One turning vector, and how many steps it has turned:
The counts run from 0 to 337.
2.39 -0.23 2.69 -0.76 -0.78 -1.35 1.70 1.57 1.66 -1.61 0.50 -0.78 -0.04 -1.49 -0.23 0.10 0.36 0.67 -0.76 -3.37 -0.52 -0.83 -0.20 0.11 2.38 0.06 -1.76 2.30 -0.40 -0.97 1.38 1.38 1.74 -1.77 3.18 -1.05 -1.04 0.75 1.50 0.52 -1.06 1.70 0.26 -2.09 2.23 3.38 -0.80 -0.48 -0.71 -0.64 1.00 -1.86 -1.75 0.34 | 47
-0.08 1.13 0.52 0.12 -2.38 -1.68 0.72 -3.79 1.54 0.07 1.54 -0.93 -2.34 -0.55 -0.87 -0.87 0.32 0.45 -0.46 -2.04 2.07 0.25 2.26 -1.47 1.26 2.91 -0.80 2.62 1.02 2.05 -1.96 1.03 -0.94 -2.13 0.95 -0.03 1.28 0.35 1.85 -1.63 -2.17 2.23 1.30 -1.25 0.32 2.26 -0.63 1.42 1.86 -0.49 0.68 -0.71 -1.06 -0.04 | 59
-0.52 1.19 2.46 1.06 -1.30 -2.24 0.80 -1.30 1.40 0.93 3.46 -2.63 1.46 0.22 -1.92 -1.04 1.89 -0.98 -2.39 -2.09 2.49 -0.35 -0.10 0.43 0.85 0.54 -3.02 0.97 -0.33 0.39 -1.15 0.74 1.72 0.25 0.10 0.48 -0.38 -1.35 -1.07 -2.00 -1.14 -0.11 -0.08 -2.31 -0.70 -0.46 -2.83 0.25 0.93 0.91 -0.22 -0.17 -2.90 -1.04 | 233
0.15 2.14 1.85 -0.90 1.56 -0.50 2.03 1.59 0.99 0.79 1.58 -1.07 -1.63 0.20 1.67 -0.42 1.06 -1.29 -2.62 -2.34 0.81 2.20 -0.92 -0.95 -3.97 -1.04 0.18 1.10 0.46 -0.95 1.35 0.77 -0.02 1.87 0.17 -1.66 -1.40 -2.00 -0.24 -1.33 0.15 1.57 4.58 0.60 0.54 -0.50 -1.73 1.24 0.42 0.30 1.05 2.51 -1.17 0.34 | 97
-0.80 1.60 -0.07 -0.45 -0.59 0.06 -2.17 3.61 0.71 -0.50 -0.33 0.42 0.06 1.72 0.70 1.65 0.29 0.97 -0.82 0.43 -2.37 1.33 3.00 0.31 -1.30 0.25 -1.37 -0.05 -0.16 1.12 -1.47 -1.67 2.99 0.96 -1.83 -2.18 2.97 -2.70 2.38 -1.70 -1.29 -1.38 -1.32 -1.65 -0.87 -1.13 -0.23 0.02 -0.20 -1.53 1.47 0.75 0.33 3.04 | 135
-3.82 -0.19 1.20 -1.00 -0.55 -0.89 -1.01 1.64 -1.03 0.97 1.98 -3.25 0.43 1.49 0.64 0.36 0.64 2.59 2.61 0.91 0.80 0.00 2.38 -0.05 1.96 1.65 -1.79 -0.88 1.18 0.94 2.35 0.92 1.61 0.95 -2.02 -1.10 0.81 -0.31 -0.90 -0.19 -0.97 0.82 1.17 -3.52 -0.92 -1.20 0.54 1.20 1.48 -0.78 1.87 -1.17 2.18 1.90 | 7
0.19 0.54 0.38 0.32 0.84 -0.63 -0.87 1.51 2.26 -0.07 3.04 0.95 -0.41 -0.31 0.98 -0.06 2.62 -0.16 -4.36 -2.00 0.75 0.25 0.51 -1.25 -3.08 -2.55 1.96 1.20 -0.11 -1.58 0.59 0.15 -0.94 1.94 -1.18 -2.53 -1.00 -1.67 -0.82 -2.91 -0.84 -1.05 1.49 -2.03 -0.23 0.03 -2.83 0.81 0.45 0.00 -0.39 1.89 -0.43 -0.91 | 101
-2.73 2.12 0.30 0.44 0.00 -0.70 2.42 -0.01 0.79 -0.36 1.51 -0.84 -1.10 0.12 -0.95 1.49 0.67 0.27 -1.21 -1.25 -1.16 0.34 3.45 -0.12 -2.15 -1.63 -1.64 1.81 3.16 3.69 -0.51 1.12 1.80 -1.88 -0.79 -1.26 -0.01 -2.06 1.28 -0.27 0.04 1.70 3.48 0.44 0.28 -0.34 -0.84 2.13 1.44 0.68 1.07 2.06 -0.80 0.83 | 266
-0.81 0.28 0.55 0.05 1.29 0.70 -0.15 0.62 1.78 -1.20 -1.83 0.66 -1.20 -1.49 -1.88 1.17 -0.84 -0.72 -1.57 -1.66 -1.41 -0.75 1.44 0.10 -3.49 -1.06 2.39 -0.14 -1.95 -0.03 -2.51 -2.69 1.29 0.36 -1.14 -0.83 2.27 0.46 0.22 -3.04 -1.33 -0.69 -0.70 -0.10 0.02 -2.55 -1.81 1.18 0.60 0.06 0.68 4.29 -1.19 0.52 | 114
0.18 -0.92 2.22 0.22 -1.18 0.23 2.00 0.06 2.52 -0.98 0.25 -0.07 -1.12 -2.16 2.60 0.66 -1.06 1.80 0.87 -1.82 -0.88 -0.50 -1.45 -1.79 1.17 1.10 -1.43 0.75 2.44 -0.48 1.97 2.65 1.55 -1.77 1.49 -0.94 1.14 1.61 1.77 -0.05 -0.42 3.36 0.78 -2.08 1.47 2.47 1.47 0.42 -0.63 -0.79 1.52 -2.69 -1.48 0.74 | 44
-2.50 -0.50 0.51 0.95 -0.47 -1.43 3.55 -3.40 2.27 0.41 -0.33 -1.19 -1.86 -2.50 -2.07 1.23 0.20 -1.20 1.29 -1.58 1.03 -0.65 -0.01 0.00 -1.35 0.27 0.66 0.34 1.38 1.47 -1.87 1.16 0.58 0.73 -0.28 0.16 0.95 -0.36 -3.66 -1.21 -0.31 2.41 0.58 -0.74 1.81 -0.48 -1.34 2.50 0.42 1.53 1.55 0.43 -3.16 -1.82 | 243
-1.25 1.75 0.97 2.10 -0.39 0.49 -1.90 1.62 0.87 -1.53 -1.13 -0.49 -1.29 -1.11 -0.30 1.69 -1.78 0.09 1.71 1.21 -3.64 0.66 0.59 -0.80 -2.02 0.59 1.54 0.56 -0.39 0.90 -0.38 -1.75 1.78 1.53 -1.07 -0.67 1.72 2.66 0.94 -1.10 -0.13 -0.84 1.42 -0.90 0.82 -0.19 1.26 3.20 -0.11 -0.47 -1.52 4.92 -1.77 -0.31 | 292
-1.16 -0.02 0.35 1.22 -0.35 0.13 -0.78 2.01 1.28 -1.46 -1.70 0.63 -2.09 -2.01 0.12 2.31 -1.07 1.01 1.54 0.50 -3.49 0.87 0.46 -0.53 -2.47 -0.46 2.38 -0.22 -0.54 0.27 0.31 -0.57 1.05 1.39 -1.25 -0.81 2.13 2.92 0.74 -1.44 -0.06 -1.26 1.63 -0.73 1.87 -0.31 1.49 3.12 -0.56 -1.26 -1.67 4.14 -0.50 -0.10 | 293
1.41 -0.07 2.84 -1.28 0.09 -1.01 0.17 0.05 3.50 0.23 3.10 -0.14 1.34 -0.98 0.47 0.59 1.26 0.32 -2.16 -2.45 2.86 -1.41 -1.90 -1.44 0.51 -0.27 -1.38 1.15 0.99 -3.14 -0.13 0.81 1.07 -0.11 1.56 -0.77 -0.58 1.06 -1.30 -1.60 -0.42 1.68 0.30 -4.01 0.19 1.51 -2.26 0.17 0.23 -2.03 1.78 -2.14 -2.93 0.62 | 226
0.43 -0.45 0.79 2.10 -0.47 -0.69 1.41 -2.79 1.12 -1.30 0.85 -0.98 -1.20 -2.16 0.45 -1.97 1.15 -1.75 -0.19 -1.78 -0.52 -0.28 -0.77 0.38 -0.34 -0.38 2.32 2.19 0.90 -0.68 -0.95 2.84 -0.70 0.54 0.90 -0.95 -0.44 -0.03 -3.30 0.11 -0.03 1.97 1.68 -1.17 1.88 2.93 -0.38 1.92 -0.93 1.33 -1.02 1.48 -3.22 -3.31 | 72
2.72 -0.10 -0.23 -0.02 -0.33 2.67 -0.95 1.61 -0.64 -1.22 -0.42 -2.53 -0.64 1.06 0.26 -1.32 1.24 0.96 0.33 -1.93 0.12 2.29 2.94 2.88 -1.14 0.68 0.30 0.74 -0.06 -0.35 0.15 -2.82 2.02 0.93 0.35 -3.38 1.22 -0.73 0.82 2.01 -0.80 0.11 -4.27 0.47 1.25 -0.83 -2.38 -0.67 -0.19 -1.60 -0.97 -0.10 0.12 -1.03 | 150
-0.43 -0.32 0.76 0.54 -0.91 0.07 1.89 -2.12 -0.94 -0.59 0.31 -1.74 -0.10 -2.05 2.78 -0.43 0.72 1.89 2.05 -0.25 2.52 -0.57 0.78 -2.17 2.92 3.50 1.47 -0.42 0.78 -0.92 2.47 0.73 -1.02 0.45 -2.67 0.16 1.49 3.84 -0.64 -2.16 -0.75 0.47 -0.31 -2.35 0.38 -0.57 -1.07 1.22 0.99 -2.66 0.27 0.91 1.84 1.03 | 191
-1.28 0.50 2.46 2.38 -0.01 -1.90 -2.22 0.48 1.30 -1.09 1.43 -1.33 1.76 0.50 -1.90 -0.22 -0.06 -0.76 -1.11 -0.36 -1.59 -0.85 0.92 1.47 -1.77 -2.81 -1.40 2.59 0.99 0.34 -2.16 1.22 2.49 0.48 1.89 -1.56 -0.71 -1.63 -2.56 1.16 0.37 1.03 2.04 -1.73 0.57 1.05 -0.10 0.78 -0.96 1.15 -0.21 0.02 -4.16 -1.04 | 255
-3.27 1.73 -0.09 -0.10 0.10 -2.16 2.58 -0.05 1.12 -0.65 1.70 -0.21 -1.15 -0.84 -2.53 1.87 1.07 0.82 -1.00 -1.22 -1.28 -0.21 3.62 -0.21 -1.47 -2.27 -0.96 2.12 1.78 3.50 -0.65 1.75 1.20 -1.37 -0.54 -1.14 0.11 -2.12 0.52 -0.44 -0.44 0.65 3.21 -0.23 0.92 0.12 -0.72 1.86 1.25 0.62 1.35 1.70 -0.10 0.57 | 265
-1.04 -1.07 0.27 1.96 0.01 1.98 1.59 0.98 -0.76 -2.15 -0.88 -0.96 1.75 -1.42 4.44 1.63 -1.35 0.49 2.51 0.77 -2.27 -0.59 1.96 0.94 2.57 -0.05 0.77 -0.08 1.68 -0.60 1.16 1.22 2.40 -0.19 -0.84 -1.84 2.80 1.97 -0.01 1.19 0.54 -0.28 -1.50 -2.03 1.81 -0.71 1.60 0.39 -0.54 -2.37 -0.64 1.17 1.55 0.79 | 168
-2.13 -0.10 -1.42 0.14 1.99 0.85 1.80 0.51 1.21 -1.74 -0.73 0.23 -2.15 -1.26 -1.86 0.60 -0.02 -0.55 -0.79 -1.68 -2.74 -0.49 0.48 1.05 -3.40 -1.69 3.53 -0.45 0.13 0.39 -1.99 -0.92 1.79 0.28 -2.26 -1.02 1.30 -0.87 -1.65 -2.18 -0.32 0.11 -1.45 -0.54 1.30 -1.24 -1.59 1.64 -0.17 1.52 0.58 4.36 -0.49 -0.37 | 116
0.24 -2.73 -1.10 -0.02 1.23 2.63 0.08 0.65 0.29 -1.44 0.97 -1.43 -1.77 -1.02 2.56 -2.29 0.04 -0.54 0.30 -1.87 -0.71 1.75 0.10 1.80 0.53 -0.12 1.87 1.13 -2.24 -2.74 -1.28 -0.33 1.06 0.30 1.06 -1.28 2.15 -0.05 -0.50 0.45 -2.93 -1.47 -4.47 -2.31 0.92 0.95 -0.22 -0.03 0.59 0.24 -1.39 0.74 2.23 -2.27 | 331
0.35 0.11 0.42 -1.25 1.72 0.56 0.28 2.13 -1.65 -1.87 2.02 -3.25 1.40 -0.24 2.02 -1.23 0.44 1.92 1.99 0.69 -0.49 0.10 1.44 1.38 2.50 -0.07 0.34 2.37 0.96 -2.36 1.94 1.44 1.90 -0.06 1.61 -1.94 -0.49 1.14 -1.52 3.20 -0.67 1.01 -0.70 -2.67 1.15 1.79 1.07 0.67 -0.60 -2.29 -0.55 0.13 1.10 -0.08 | 175
0.14 0.56 1.24 2.79 -1.72 -1.58 4.54 -3.22 1.54 0.29 0.99 -0.29 -0.33 -3.46 1.08 1.44 1.64 -1.11 -0.41 -1.94 1.39 1.07 -0.23 -1.29 0.89 1.61 -0.66 0.78 -0.01 1.56 0.07 1.62 -0.17 -0.37 -0.22 0.89 1.04 1.73 -0.03 -2.77 0.13 -0.04 1.85 -0.75 1.55 0.23 -1.40 1.85 0.73 -0.77 -1.08 2.39 -2.17 -1.23 | 64
-1.21 -3.20 1.62 1.82 -0.06 -0.08 0.99 -0.83 3.23 -1.24 -0.05 1.54 -0.90 -1.94 0.26 1.19 -0.01 -0.73 -1.87 -3.23 -1.39 -0.74 0.49 0.64 -2.57 -3.93 1.05 0.87 0.85 -0.42 -1.22 2.34 0.34 0.60 0.69 -1.48 0.63 -0.28 -2.12 -0.82 0.59 1.45 0.86 -0.55 2.60 0.69 -1.36 -0.10 -0.51 1.39 0.70 -1.82 -2.29 -1.18 | 250
-0.35 -1.09 3.07 -0.89 0.83 -2.67 2.82 0.44 0.17 -1.73 -1.16 -0.24 -0.18 -1.82 -0.59 -0.58 -0.57 -1.27 -1.15 -1.54 -0.43 -2.56 0.28 0.09 3.51 0.98 -0.77 -0.39 -1.39 -0.50 -0.66 1.88 0.47 -1.36 0.20 0.59 0.72 0.60 0.58 -2.84 0.73 1.41 0.93 -2.01 1.58 1.66 -2.13 -1.25 0.07 -0.49 4.02 -0.29 -0.57 3.19 | 217
-1.49 1.73 1.46 1.08 0.58 -2.34 0.34 -0.09 1.03 -0.16 -0.64 1.11 -1.01 -0.42 2.50 1.64 -0.88 -1.57 -0.88 0.41 -0.63 0.02 1.05 -2.52 -1.30 -0.60 1.19 1.01 1.29 0.16 -1.84 1.26 -1.42 -0.31 -0.97 -1.34 1.54 -0.79 0.81 -2.32 -0.01 1.96 6.07 -0.99 0.06 0.04 0.36 1.46 0.90 -0.87 2.71 2.16 -1.12 2.57 | 89
-0.70 -0.07 1.25 2.17 0.00 1.00 -1.22 1.67 -2.01 -0.67 -0.50 -3.54 0.05 1.09 2.87 -3.14 -0.01 -2.01 0.90 0.30 -1.27 1.66 0.63 2.15 1.37 1.53 -0.47 0.57 -2.80 -0.89 -2.11 -0.12 2.01 1.15 0.56 -0.68 2.83 -2.09 -0.53 0.89 -1.82 -1.07 -2.37 -1.79 -1.26 0.53 0.56 -0.02 0.09 1.94 -1.20 1.73 0.13 -0.07 | 335
0.14 -0.73 0.32 0.17 -0.89 0.67 2.12 -1.40 0.09 -0.51 -0.39 -1.53 -1.51 -1.84 2.73 0.46 0.03 0.96 2.50 -1.47 2.56 -1.43 1.20 -2.24 2.87 3.66 1.82 -0.05 0.85 -0.53 3.26 -0.29 -1.13 1.26 -2.27 0.09 0.88 2.70 -0.19 -2.38 -1.62 1.11 -0.25 -2.53 0.61 -0.17 -1.17 0.83 0.75 -1.27 0.93 -0.28 2.09 0.74 | 192
-3.43 1.58 0.24 1.81 0.30 -2.10 0.98 0.05 1.48 -0.67 1.21 0.73 0.08 -0.74 1.75 1.22 -0.33 -1.86 -1.16 0.44 -1.63 -0.87 0.65 -1.52 -0.14 -1.06 0.90 0.86 1.37 0.40 -1.93 2.65 0.11 -0.07 -1.56 -0.69 1.00 -2.06 -1.37 -1.64 0.53 0.35 4.63 -2.68 -0.01 1.06 1.32 2.11 0.11 0.67 1.04 3.19 -0.73 1.01 | 87
0.46 1.43 1.79 0.97 0.82 0.84 -1.46 3.66 1.10 -1.15 -1.81 -0.72 0.20 0.21 1.12 0.13 -0.88 -0.15 -0.43 0.50 -2.93 1.04 -0.76 0.64 -4.17 -1.78 1.41 -0.74 0.38 -1.44 -1.57 -1.05 2.44 2.24 -1.03 -2.35 1.06 -0.17 -1.51 -0.41 1.70 0.24 -0.10 -0.15 0.50 -1.40 0.25 1.42 -1.80 -0.31 0.45 2.80 -2.95 0.17 | 121
1.17 1.36 2.18 1.88 -3.07 -2.84 -1.53 -0.66 1.56 -0.10 3.22 -0.02 0.87 -0.44 0.35 0.02 1.82 0.09 -1.41 -0.99 0.97 -0.31 1.02 -1.44 2.83 1.53 -2.54 2.39 0.25 0.61 -0.43 1.29 0.28 -0.89 1.31 -0.61 0.04 0.51 1.42 -1.95 -1.56 0.02 1.49 -3.62 -0.80 3.05 -0.51 0.74 0.24 -1.56 -1.04 -1.31 -2.62 0.18 | 55
-1.08 -0.37 -0.67 2.38 -1.14 -1.25 -2.41 -0.19 0.21 -1.45 0.68 0.08 -2.40 -0.83 -2.86 -1.11 1.42 0.97 -1.00 -0.58 -3.09 0.49 3.10 1.04 -1.95 -1.18 2.54 1.13 -1.65 1.82 -1.02 0.25 -0.45 0.10 -1.56 -1.54 0.78 0.39 0.52 -1.59 -1.19 -2.37 -0.01 0.19 1.28 0.52 -0.88 1.82 0.55 1.07 -2.28 3.14 -0.31 -2.14 | 286
1.70 1.12 -0.08 -0.98 0.40 1.55 1.77 3.26 0.04 -0.69 -0.29 -1.05 0.22 -0.69 0.59 3.20 1.85 1.24 2.21 0.25 0.77 3.46 0.93 0.59 -2.01 0.19 -1.02 -0.54 0.26 -0.09 1.38 -1.90 2.32 2.29 -0.84 -2.40 0.75 0.34 -0.63 0.09 0.68 -1.29 -1.55 -0.71 1.07 -1.62 -1.54 1.79 -0.49 -3.27 -0.19 1.97 -0.80 0.95 | 144
-2.26 2.07 2.29 2.14 0.87 -3.02 0.27 -0.34 0.27 -1.45 1.01 -0.51 0.99 -0.54 -0.20 -0.20 -0.42 -2.18 -2.21 0.52 -1.98 -0.27 1.45 -0.16 -0.23 -1.24 -0.34 1.99 -0.87 0.92 -3.35 2.04 0.06 -1.08 0.65 0.25 0.69 -1.18 -0.40 -1.41 0.24 -0.14 4.54 -0.95 0.12 0.43 0.52 1.84 0.50 0.08 0.27 4.52 -1.83 0.63 | 85
-0.70 0.11 0.71 2.37 -1.07 -0.60 -3.59 0.27 0.68 -2.00 0.67 -0.59 -1.39 -0.17 -1.90 -0.62 0.78 1.00 -1.90 -1.27 -2.48 -0.69 3.21 0.91 -2.44 -1.08 2.61 2.12 -1.70 1.80 -1.46 -0.64 0.19 -0.16 -1.05 -2.01 1.11 1.34 1.47 -1.48 -1.84 -1.83 0.05 0.07 0.72 -0.15 -1.33 1.25 0.63 0.28 -2.31 3.19 -0.90 -1.47 | 285
0.02 0.27 0.78 3.01 -2.14 -0.10 4.80 -3.36 2.45 0.15 1.14 0.25 -0.94 -2.44 2.27 1.37 1.63 -2.10 -0.26 -2.88 0.78 0.12 -0.32 -1.88 1.41 1.04 -0.09 0.49 1.68 1.39 0.51 1.54 -0.02 0.08 -0.57 0.40 0.96 0.88 0.25 -2.46 -0.49 0.78 1.17 -1.45 1.70 0.63 -1.13 1.35 0.27 0.29 -0.60 1.65 -1.98 -1.56 | 65
-0.24 -2.02 2.31 1.81 -0.75 0.05 -2.47 -0.46 0.84 -1.00 1.46 -1.37 0.82 -1.13 1.30 -2.77 -0.32 -0.24 -0.75 -1.55 -0.18 -3.31 -0.83 0.16 3.10 0.71 1.76 0.43 -1.03 -3.05 0.24 1.36 0.31 0.50 0.14 -0.36 0.97 2.28 -1.51 -1.35 -0.92 -0.08 -1.67 -3.96 0.15 1.16 -0.24 -1.00 -0.62 -0.15 -0.71 -0.95 -0.75 -0.39 | 204
1.41 -0.52 3.12 0.50 -1.11 -0.77 2.39 1.36 -1.98 -1.42 -1.06 -3.45 0.36 -0.43 -0.47 -0.87 2.55 2.28 2.21 -1.72 1.88 0.73 0.98 1.38 1.18 1.45 -1.16 -1.73 0.48 0.89 3.79 -0.14 2.39 0.53 -1.76 -1.64 -2.15 1.60 -1.02 -0.66 1.06 1.35 -0.89 -0.68 0.73 -1.35 -2.78 0.23 0.44 -0.73 0.74 0.29 0.13 0.01 | 17
-1.11 -0.90 0.38 1.19 -0.12 1.26 0.14 1.20 -1.93 -0.49 -0.40 -3.47 -1.37 0.66 2.32 -3.06 0.34 -1.63 0.82 -0.87 -1.15 2.42 1.02 2.18 1.52 1.47 0.03 0.57 -3.61 -1.14 -1.14 0.70 1.40 1.53 0.55 -0.62 2.78 -2.91 -1.04 0.54 -2.21 -0.91 -2.40 -1.28 -0.39 0.40 0.50 -0.03 0.07 2.18 -0.16 0.64 1.33 -0.65 | 334
-3.29 -1.56 2.54 1.67 -2.45 0.30 -0.19 -1.12 0.23 1.02 1.07 -4.22 -1.06 -0.87 -0.01 -1.71 -0.53 2.07 1.72 -1.78 0.08 -0.53 -1.06 0.42 1.36 2.08 -1.68 -0.11 -0.45 0.99 2.58 2.32 2.21 0.25 0.06 0.73 1.14 1.22 -0.24 -0.51 -2.35 0.68 -2.16 -2.04 -0.05 -0.46 0.86 0.22 0.22 2.46 -0.82 -1.37 -0.31 -1.67 | 29
-2.47 -1.56 3.46 2.24 -3.25 0.24 -0.55 -0.75 0.05 0.53 0.31 -4.13 -0.64 -0.51 0.60 -1.50 -1.01 2.12 1.24 -1.56 0.15 -0.26 -0.57 -0.10 1.10 2.26 -2.15 -0.60 -0.86 0.95 1.25 1.60 2.44 -0.17 0.18 0.38 2.42 2.27 0.91 -0.20 -1.96 1.05 -1.39 -1.19 -0.59 -1.49 0.84 0.09 1.00 2.22 -0.93 -1.79 -1.37 -0.46 | 30
-2.24 0.56 2.48 2.00 -0.04 -2.56 -2.29 0.01 1.69 -0.63 2.28 -0.74 1.28 -0.20 -0.93 0.22 0.31 -0.12 -1.05 0.52 -1.43 0.61 0.89 0.08 -2.04 -2.96 -1.24 2.27 0.77 0.54 -1.99 3.02 1.21 0.40 2.17 -1.07 0.52 -1.02 -2.05 0.74 0.71 0.09 2.49 -1.20 0.07 0.46 0.46 1.74 -0.08 -0.12 -0.98 -0.67 -4.07 -0.97 | 256
0.30 -0.46 1.72 0.99 1.00 0.32 -1.69 4.02 1.30 -1.37 -1.57 0.14 0.56 -1.03 0.92 0.84 -0.08 0.53 -0.12 0.73 -2.69 1.24 -1.05 0.31 -4.06 -2.69 1.66 -1.02 -0.82 -2.43 -0.77 -0.33 1.36 2.80 -1.14 -2.17 1.59 0.16 -2.61 -0.90 1.26 -1.23 -0.18 -1.13 1.00 -0.58 -0.37 1.91 -1.52 -1.18 0.10 1.99 -2.28 -0.28 | 122
